(in the rows, 128 means zero)
The rows of D fall into several groups, which share some directions, and each row is roughly a mix of its group's hidden directions.
D (153 x 11):
[[ 87 144  97 122 114 156 150  98 129 119 177]
 [130 126 131  86  95  74  97 102 134 109 132]
 [154 108 169 144 129  80 133 156 102  98 119]
 [115 100 172 137 124 149 156 112 158  80 141]
 [175 108 137 142 134 139 114 163 127 136  70]
 [144 108 109 102  83 146 105 149 115 122  76]
 [157 144 161 150 132 147 120  87  98  82 133]
 [123 178 136 162 106 150 112 145 148 171 111]
 [129 179 131 133 129 151 106 154 134 184 109]
 [ 85 138 145 116 143 146 107 150 136 189 141]
 [103 106 106 127 155 103  86 153 126 142  81]
 [ 97 142 107  90 123 128 156 108 121 120 187]
 [171 138 147 160 163 128 178 149 110 125 133]
 [142 116 137 137 112 155 118 120  51 128 110]
 [185 132 142 157 110 113 146  99 123  99 157]
 [153 171 143 120 111 113 166 154 156 151  94]
 [173 128 144 133 161  79 144 129  95 108 113]
 [133 145 146 132 144 123 102 102  67  89 145]
 [143 112 119 161 173 186 141 127 110 114 139]
 [ 99 141 128 133  95  63 107  98 123 122 118]
 [ 99 121 110 141 187 110 155 102 135  95 135]
 [ 90 123 116 145 164 158  92 131  97 165 137]
 [139 134 119 138 107 116 136 160 201 150 132]
 [ 87 144 114  83 129 131 123 108 155 154 170]
 [120 134 118 158 181 111 154 102 160  93 121]
 [172 141 137 138  90 103 158 122 160 104  98]
 [ 87 166 133 160 151 163 109 134 115 156 152]
 [157 130 154 178 147 121 172 138 104 103 141]
 [154 137 134 135 164  82 131  87 159 120  99]
 [167 111 137 138 122 129 103 156 125 136  63]
 [125 165 154 143  92 159 155 115 167  99 137]
 [113 133 122 104 130 114 157 141 203 136 139]
 [ 88 113 128  99 105 119  84  92 161 129 144]
 [141 112 118 143 128 154 115 114  53 133 110]
 [ 97 108 109 170 182 112 140 110 117 106 121]
 [145 183 140 133 121 147 116 146 148 176 101]
 [ 74 142 109  98 131 123 129 117 133 131 185]
 [159 144 134 123 156 170 175 166 136 142 120]
 [173 109 136 150 180 106 141 101 119 100 132]
 [100 158 122 114 125 117 147  69 135 129 172]
 [117 107 163 142 133 137 152 106 155  66 137]
 [138 167 146 141 152 116 184 110 121 139 165]
 [117 122 126 126 120 121 119 145  47 136 106]
 [162 100 108 145 143 135  93 104 129 111  75]
 [ 96 162 138  99 110 177 141 143 136 165 140]
 [129 121  97 171 179 121 155 115 130  95 146]
 [154 108 130 105  91 118 107 158 107 120  74]
 [ 98  65 126 115 150 132 112 154  94 120 136]
 [ 85 127 104  99 115 146 119  87 152 130 170]
 [139 156 158 109 110 188 140 116 137 157 151]
 [176 131 129 168 118  94 131 103 136  84 130]
 [113 108 144 120 114 147 103 112  55 136 120]
 [157 150 147  95  69 143 117 123 124 160 139]
 [145 102 117 159 113 109 154 117 122  64 145]
 [131 123 132 128 101 132 158 158 194 151 112]
 [109 105 146 156 148 136 150 132 180  89 154]
 [135 155 137 153 113 165  97 142 154 178 109]
 [116 115 106 153 191 125 133 114 160  94 133]
 [136 135 119 121 121 127 166 142 202 131 149]
 [127 133 106 102 178 157  98 137  86 147 138]
 [170 116 175 149 168 110 135 153 145 143 119]
 [101 101 110 146 116 112 144 171 156 168 100]
 [ 75 138 118 125 147 149 103 151 102 159 163]
 [136 115 154 113 110 178 177 104 150 132 146]
 [113 121 129 109 119 126 109 144  49 135 117]
 [147 115 127 158 116 109 142 117 111  62 159]
 [117  80 120 109 131  84 156 115 113  87 136]
 [159 131 108 142 112 116 184  92 146  96 133]
 [146 139 132 174  99  95 136 121 156  80 117]
 [140 149 162 119 113 181 150 108 129 114 170]
 [103 118  97 133 146  76 106 149 135 141  84]
 [ 68 127 120 109 135 118  83 149 150 146 146]
 [129 142 128 131 131 112 134 122 206 124 162]
 [ 73 125 106 115 107 149 114 100 146 120 171]
 [105 134  97 123 151  87  87 158 103 150 109]
 [ 81 113 117  90 151 156 123 144 136 164 100]
 [119 104 127 147 127 142 105 122  64 146  88]
 [137 160 136 116 137 104 107 131  61  97 129]
 [147 148 119 121 124 185  88 157 136 161 133]
 [130 131 143 123 139 133 114 126  52  90 133]
 [124 100  99 149 125 154  76 122 142 121  82]
 [116  85 118  98 117  85 133 113 114  84 149]
 [124 139 139 104 156 132  93  90  78  99 143]
 [177 102 133 160 128 100 141  98 129  85 133]
 [116 143 127 103 122 129 141  60 154 137 164]
 [118 126 120 153 132  75 149 120 136  68 133]
 [131 150 145 110  70 110 108 123 107 174 125]
 [185 139 162 158 140 125 171 129 119 132 111]
 [150 129 165 112  68 161 116 126 145 150 134]
 [100 157 116 118 124 152 170 112 133 138 185]
 [124 141 124 138 167 104  94 120  75  91 134]
 [ 88 129 127 183 146 169 111 129 118 151 145]
 [ 80 141 117 135 121  86 105 177 108 126 135]
 [176 138 132 150 144 126 183 118  96 106 132]
 [114 124  78 135 143  68 121 144 103 115 115]
 [132 170 132 150 145 181 109 146 132 170 126]
 [ 91 124 121 142 148 177  99 150 116 162 156]
 [107 105 123  70  99  93  99 137 128 129 149]
 [ 87 136 100 102 128 129  88  83 154 144 132]
 [148 139 137 139 188 177 152 135 121 147 118]
 [124 151 115  95 145 159 116 120 140 187  98]
 [ 66 123 140 156 107  97 104 104 129 134 147]
 [153  85 115  94 105 131  92 133 125 110  85]
 [124  98 129  88 136  91 167 124 118  86 148]
 [125 122 115 151 169 139 157  74 105  99 140]
 [140 136  96 142 137  55 111 140 107 136 118]
 [120 162 135 165 125 180  96 137 140 163 135]
 [139  94 147 152 155 103 119 104 140  71 117]
 [177 121 144 163 112  94 151  98 148 103 134]
 [ 81 123 116 100 109 122  71 137 149 146 115]
 [122  83 127  99 161 102 147 103 106  91 146]
 [114 110 132 101 107 150 160 126 185 163 118]
 [102 141 114  74  89 133 110  96 148 152 127]
 [151 152 142 170 105  98 126 120 132  75 149]
 [175 134 114 161  79 121 163 116 136 111 139]
 [145 140 130 126 123 134 143 112 203 125 162]
 [126 110 124 125 133 153  91 100  64 144 108]
 [176 131 137 133 103  98 156 115 154 111  84]
 [141 146 123 139 144 113 111 128  53 102 119]
 [134 128 132 132 128 134  83 126  54 126 114]
 [146 123 164 111 116 180 165 102 145 143 151]
 [140 147 128  96 133 159 122 126 121 200 126]
 [125 112 109 154 113 131 118 112 185 180 127]
 [115 105 140 130 124 144 105 133  51 127 112]
 [ 90 133 122 102 129 155  97 166 109 175 124]
 [144 159 121 180 125 165  89 114 129 147 108]
 [107 115 118  94 113  67 137 118 109  94 143]
 [145  89 130 141 152 190 124 146 140 157 120]
 [140 132 103 155 186 131 116  94 108  93 137]
 [137 120 103 161 176 139 146  97 118  90 154]
 [146 138 129 157 162 195 144 138 126 119 148]
 [ 90 114 146  89 153 136 121 150  94 156 163]
 [145 104 124 137 149  95 118 173  87  94 109]
 [125 114 109 137 115 128 171 156 188 155 119]
 [156 112 134 165 122  85 142 105 154  86 113]
 [ 84 150 106 118 125 143 136  83 146 136 174]
 [170 171 114 141 106 104 167  98 140 122 142]
 [106 185 132 146  97  89 141 139 133 149 107]
 [ 73 148 116 137 137 126 126  92 143 128 178]
 [161 118 150 144 115 123 109 165 122 140  67]
 [130 129  91 158 182 110 144 139 107  90 138]
 [130 173 126 131 125 164  88 149 131 177 121]
 [126 123 144  95  97 143 161 149 187 143 126]
 [122 114 130 147 122 129  92 129  52 135 118]
 [113  99 127 108 136 100 162 116 113  75 162]
 [141 140  99 128 159  75 118 122  85 110 151]
 [113 143 140 155 186  99  96 127 150 155 124]
 [134 141 168 138  87 186 133 131 143 121 152]
 [133 143 119 151 122 181  78 142 131 166 124]
 [104 145 125 121  99  65  98 109 120 142 105]
 [117 164 150 159 158 117 167 159 119 145 161]
 [102 147 105 110 144 132 155  90 130 126 187]
 [127 115 116 157 187 139 136 107 127  79 139]]
Each list below has one row that fits no group; the rest each fit one group, if only roughly. Name that row.
    z499: [182 143 103 153 122 103 134  99 121  90 147]
    z947: [192 143 128 132 112 121 159 122 145  99  95]
    z147: [106  99 134  89 146 169  99 142  96 155 138]
    z151: [144 145 124 127  74 107 128 164 144 175 120]
    z122: [ 92 133  97 107 119 155  81 109 159 152 113]
    z821: [106  88 122 123 173 170  99 129 112 150 146]
    z914: [178 108 126 152 101 133 159 120 139  85 105]
    z216: [129 108 116 155 122 128 151 156 189 144  93]
    z817: [110  96 137  90 117  99 151 101  86  98 139]
    z77: [120 104 129 112 166 143  65 143 109 142 107]
    z546: [166 126 105 125 123 158 107 128 138 149  66]
    z89: [187 117 133 106 102 127 152 129 159  90 119]
    z348: [145 140 137 143 161 128 148 141 144  59 146]
    z2: [103 159 137 105 160 100 155 107 136 147 175]
    z527: [146 119 136 162 168 144 118  80 150  91 135]
 : z817
    z99: [ 79 152 113 117 169 104 101 140 135 155 151]
    z308: [181 111 142 130 160 176 141 130 148 140 106]
    z184: [174 167 132 150 110 127 154 112 140  80 122]
    z49: [100 155 114  86 137 151 143 141 139 184 123]
    z361: [143 116 112 135  87 122 106 125  62 108 114]
    z298: [123 142 110  89 133 177 136 127 121 185 129]
    z256: [107 141 114  91 130 165 124 142 124 191 121]
    z700: [156 149 132 150 125 133 151  82 157  79 114]
    z905: [173 190 115 149  95 129 118 125 119 135 134]
    z727: [106 139 153 130 114 120  74 110 157 175 120]
    z685: [156  96 133 151 119  82 149 109 111  91 156]
    z203: [166 136 136 132 109 201 121 121 117 132 145]
 : z361
    z790: [171 128 137 170 127 106 108 105 142  80 112]
    z140: [169 104 126 147 163 187 138 132 131 131 109]
    z198: [ 95 167 112 134 128  80 101 162 131 145 108]
    z387: [ 82 140 129 152 181 149 140 124 102 157 139]
    z660: [157 137 134 144 112 191  88 133 149 147 127]
    z741: [ 81 132 108 104 159  92  99 147 121 143  98]
    z731: [ 85 143 107  76 113 110 113  96 135 140 152]
    z343: [180 107 119 157 135 162 160 136 108  97 120]
    z98: [198 129 125 130 114 136 130 125 152 120  83]
    z605: [ 77 134 110 161 153 154 113 146  97 154 145]
    z766: [148 163 125 158  89 148  84 129 156 148 112]
    z533: [164 180 124 141 109 169 108 144 151 141 114]
    z427: [116 105 136 166 132  95 145 111 110  75 100]
    z937: [ 85 116 108  90 172 120 113 140 129 155  99]
    z202: [100 134 119 123 196 105 127 117 114  91 135]
 : z427
    z729: [149 102 163 185 140 111 125 152 121  99 110]
    z907: [132 109 112 170 178 134 119  95 135  90 143]
    z818: [111 158 124  96 120 170 131 139 143 186 115]
    z146: [ 84 128 132 150 153 131  96 165  95 130 164]
    z194: [149 146 123 125 139 131 115 110  61  94 156]
    z869: [129  95 136 100  73 113 106 119 111  94 102]
    z951: [174 105 161 165 153 109 155 140 118 102 119]
    z426: [ 97 143 144  98 133 169 108 146 137 180 113]
    z95: [158 114 110 118 104 142  99 116 128 130  61]
    z109: [119 106 137 148 161 161 171 103 149  88 136]
 : z146
    z418: [108 105 142 106 117 135  89 105 184 157 118]
    z841: [100 122 141 142 165 129 163  89 158  93 147]
    z439: [133 154 118 154 135 154  79 128 119 175  99]
    z297: [ 79 122 114 124 117 136  72 107 158 144 114]
    z532: [153 113 126 144 123  93 181  95 152  98 124]
    z827: [113 108 128 156 169 149 120  84 157  99 152]
    z990: [ 98 130 137  89 140 126 146 114 188 115 157]
    z268: [ 79 103 140 116 108 167  84 128 141 148 131]
    z763: [132 145 118 115 100 106  69 121 109 173 122]
    z933: [159  92 148 124 107 120 174 119 154  86 130]
    z494: [ 94 157 148  89 157 168 126 114 138 161 122]
    z717: [164 120 137 126 144 101 177 118  93  95 151]
 : z268
    z406: [158  95 160 154  91 176 140 122 144 130 135]
    z842: [ 77 155 134 106 126 124 120 170 107 141 166]
    z107: [130  72 135 152 131 124 142 116 142  70 115]
    z728: [117 100 124 118  85 126  88 159 112 101  91]
    z575: [148 124 136 142 124  98 146 141 150  57 142]
    z506: [122 145 125 123 136 122 162  78 124 120 188]
    z187: [100 144 123 106 137 115 120 156  76 141 176]
    z93: [128 157 116 106 148 162  87 135 115 179 114]
    z91: [ 86 129 109 106 128 124  80 170 132 153 104]
    z772: [ 75 135 136 114 149 139  83 126 114 159 158]
    z708: [117 114 154 131  92 183 163 125 145 106 151]
    z493: [123 126 133 137 155 128  94 118  85  74 158]
    z224: [180  88 123  94 129 124 138 120 138  83 132]
    z893: [127 121 143  80  94 141  98 106 141 176 131]
    z110: [105 143 118 106 124 144 100 168  85 156 162]
 : z575
    z304: [145 132 140 163 101  96 177 124 156 110  99]
    z226: [165 124 121 118  94 144 132 163 105 132  73]
    z916: [108 142 121 122 183 131 150 135 144 140 184]
    z819: [118 152 138 132 164 159 109 107  67 129 141]
    z445: [124 111 146 152 120 101 154 107 159  68 137]
    z466: [172  93 111 162 129 169 125 139 122 138  92]
    z578: [158 155 134 165 112 180 103 134 149 153 116]
    z72: [167 128 122 175 147 169 142 151 131 133  93]
    z765: [180 144 134  97  86 126 135 146 165 123 110]
    z117: [ 93 135 105 155 128 156 150 105 128 108 183]
    z22: [151  85 138 116  71 132 118 137 113  99 101]
    z518: [152 113 169 156 104 138 154 106 155  87 144]
 : z819
    z243: [150 111 125 144 108 100 166 113 105  86 169]
    z322: [120 122 109 133 174 121 178 111 147  88 150]
    z611: [149 155 149 111  75 121 122 134 147 170 100]
    z87: [115 104 138 152 170 184 143 147 133 154 144]
    z887: [100 138 104  88 148 142  95 157  93 154 146]
    z726: [150 113 150 130  88 179 162 111 152 136 146]
    z815: [122 132 128 149 110 102 146 160 191 151 107]
    z876: [ 90 140 126 118 134 129 110 147 165 171  81]
    z354: [163 114 162 137  92 185 127 119 149 127 132]
    z112: [ 97 147 124 102 123 119  88  97 164 169 115]
    z471: [ 78 148 122 152 139 141  85 127 106 168 138]
    z614: [120 158 153 133 139 116 162 121 125 191 156]
 : z614
    z269: [104 155 163  94 136 174 129 125 147 166 134]
    z283: [ 95 122 115 112 119 134 125 152 143 189  89]
    z940: [119 129 134  85  78 112 140 169 113 159 117]
    z622: [ 88 141 125 162 124 165 109 104 171 152 138]
    z16: [125 148 121 115  92 110 100 143  82 177 121]
    z892: [ 94 128  97 119 149  62 145 149 130 138 121]
    z475: [121 133 101 116 117 142 144 100 200 113 135]
    z438: [124 115 130 162 171 138 128  95 166  90 151]
    z258: [183 127 136 105 110 121 162 144 165 123  96]
    z521: [132 118 139 114 105 190 147 130  99 134 170]
    z242: [126 145 132 112  82 108 115 147  81 164 102]
 : z475
    z603: [124 154 123 120 160 145 177 122 139 143 182]
    z847: [106 121  94 123 141  84 108 160  79 141 122]
    z949: [154 124 101 160 170 149 138 130 167  89 125]
    z259: [141 116 129 162 132  94 128 117 121  58 140]
    z793: [167 113 116 168 148 159 168 129 122  96 109]
    z414: [ 88 121 103 129 145  96  93 169 121 121  93]
    z802: [123  89 143 113  79 130  92 154 123 105  98]
    z773: [107 143 110 132 112 140 121 144  54 147 110]
    z315: [149 111 150 117 114 193 145 115 116 141 163]
    z650: [146 100 144 123 107 118  89 167 127 129  75]
    z360: [171 122 133 135  88 119 143 114 156  73 133]
    z721: [131 138 109 158 119  98 135 142 196 152 121]
    z833: [114 131 124 111 135 136 166  87 135 118 190]
 : z773
    z461: [141 129 118 152 179 153 160  90 133  93 125]
    z556: [149 111 131 160 148 140  90 163 139 132  76]
    z995: [125 125 152  80  83 164 116 126 149 155 145]
    z150: [158 118 153 147 148 113 156 167 135 120  76]
    z881: [ 91 137  99 126 157  67 115 145 122 119 109]
    z674: [146 146 122 158  86  89 160 121 140  98 101]
    z70: [106 117 129 103 152 130 146 128 202 119 140]
    z153: [132 116 118 178 167 130 166 107 130  88 130]
    z422: [139 132 171 113 116 177 122 133 130 183 131]
    z548: [158 110 141 115  68 120 126 112 115 103  88]
    z155: [109 118  97 159 188 121 121 109 104 108 149]
 : z150
    z555: [170  92 103 167 101 118 127 123 148 121  92]
    z569: [144 133 106 140 150 183 157 173 112 138 138]
    z490: [149 135 163 140 143 150 180 128 150 143 171]
    z448: [127 100 100 143 127  67 140 136  95 101 144]
    z687: [ 80 143 140 110 132 117  96 168  95 130 157]
    z353: [132 145 161 111 118 116 164  74 140 140 167]
    z904: [146 115 115 137 176 169 175 144 109 112 132]
    z118: [117 128 125 166  98 148 131 146 194 143 121]
    z701: [ 86 134 119 126  81  76 118 123 121 110 150]
    z897: [119 145 124 114 152 164  79 136 130 165  89]
    z531: [101 115  96 138 135  81 112 161  90 102 136]
 : z118
    z639: [135  89 130 144  95 149 102 172 128 114  88]
    z392: [106 127  98 100 166 107  96 136 128 153  83]
    z536: [171 141 125 143  77 108 143 120 148  86 121]
    z341: [ 61  99 131 103 146 140 119 159 116 119 137]
    z420: [125 104 106 144 182 154 156  93 131  99 120]
    z208: [127 141 105 125 168 177 145 157 149 150  95]
    z383: [ 69  85 141 107 139 139 121 158 127 154 128]
    z484: [ 84 104 135 105 159 133 168 107 100 102 142]
    z524: [161 137 132 153 164 132  88 109 101  83 131]
    z600: [ 92  81 140  93 148 140 129 150 126 171 119]
    z463: [110 141 156 123 151  94 130 107  91  75 142]
    z944: [173 110 133 164 107 108 145 100 168 113 109]
 : z208
    z655: [118 106 130 136 155  99 180 108 111  81 137]
    z983: [153 102 108 165 106  80 112 137 125 102  98]
    z163: [172 101 120 159 126 111 115 116 102  77 143]
    z780: [104 157 122 141 120 143 166  88 138 119 180]
    z501: [182 145 156 136 116 161 128  98 126 103 158]
    z435: [134 113 139 147 144 106  84 172 134 133  78]
    z889: [104 154 109 162 158 121 122 134  94 177 149]
    z423: [172 180 114 166 105 105 117 123 138 114 130]
    z380: [162 144 114 153 117  84 153 102 164 124  98]
    z566: [145 127  97 124 166 110  71 137  92 135 117]
    z710: [118 103 108 114  90  72 132 120 116  88 131]
    z969: [108 144 119 143 151 103 113 112  57 118 128]
 : z889
    z335: [123 127 163 119  77 124  85 147  97 151 116]
    z927: [126 102 124 148 164 162 117  71 122 105 148]
    z643: [168 162  85 159 114  91 139 120 135 133 109]
    z920: [152  99 139  99 117 113  96 168 130 140  80]
    z286: [ 94 146 119 132 161  98  75 151 112 124 103]
    z62: [123 158 121 136  78  68 123 116 139 117 114]
    z564: [167 124 121 104  93  96 136 112 147  76 132]
    z398: [ 78 143 129 132 146  89  88 156 139 125 101]
    z346: [133 130 149  69  83 146 125 139 135 163 123]
    z214: [ 97 174 103 112 126 157 107 132 111 158 166]
 : z214
    z854: [133 137 146  87 129 175 154 118 120 173 155]
    z185: [133 114 117 136 183 153 122  82 153 100 137]
    z152: [ 68  88 142 108 125 145 126 167 120 136 136]
    z601: [152 100 133 163 165 121 117 178 119 116  97]
    z239: [144 103 138 137  91 103 130  95 160  78 137]
    z61: [ 88  86 121 104 129 149 118 170  96 127 150]
    z996: [149 115 110 154 103 108 169 111 173 123  95]
    z274: [107 104  74 126 151 102 102 153 100 115 107]
    z436: [138 162 151 124 157 139 145 128 184 131 168]
    z885: [ 68 154 107 155 125 158 121 131 148 140 156]
 : z436
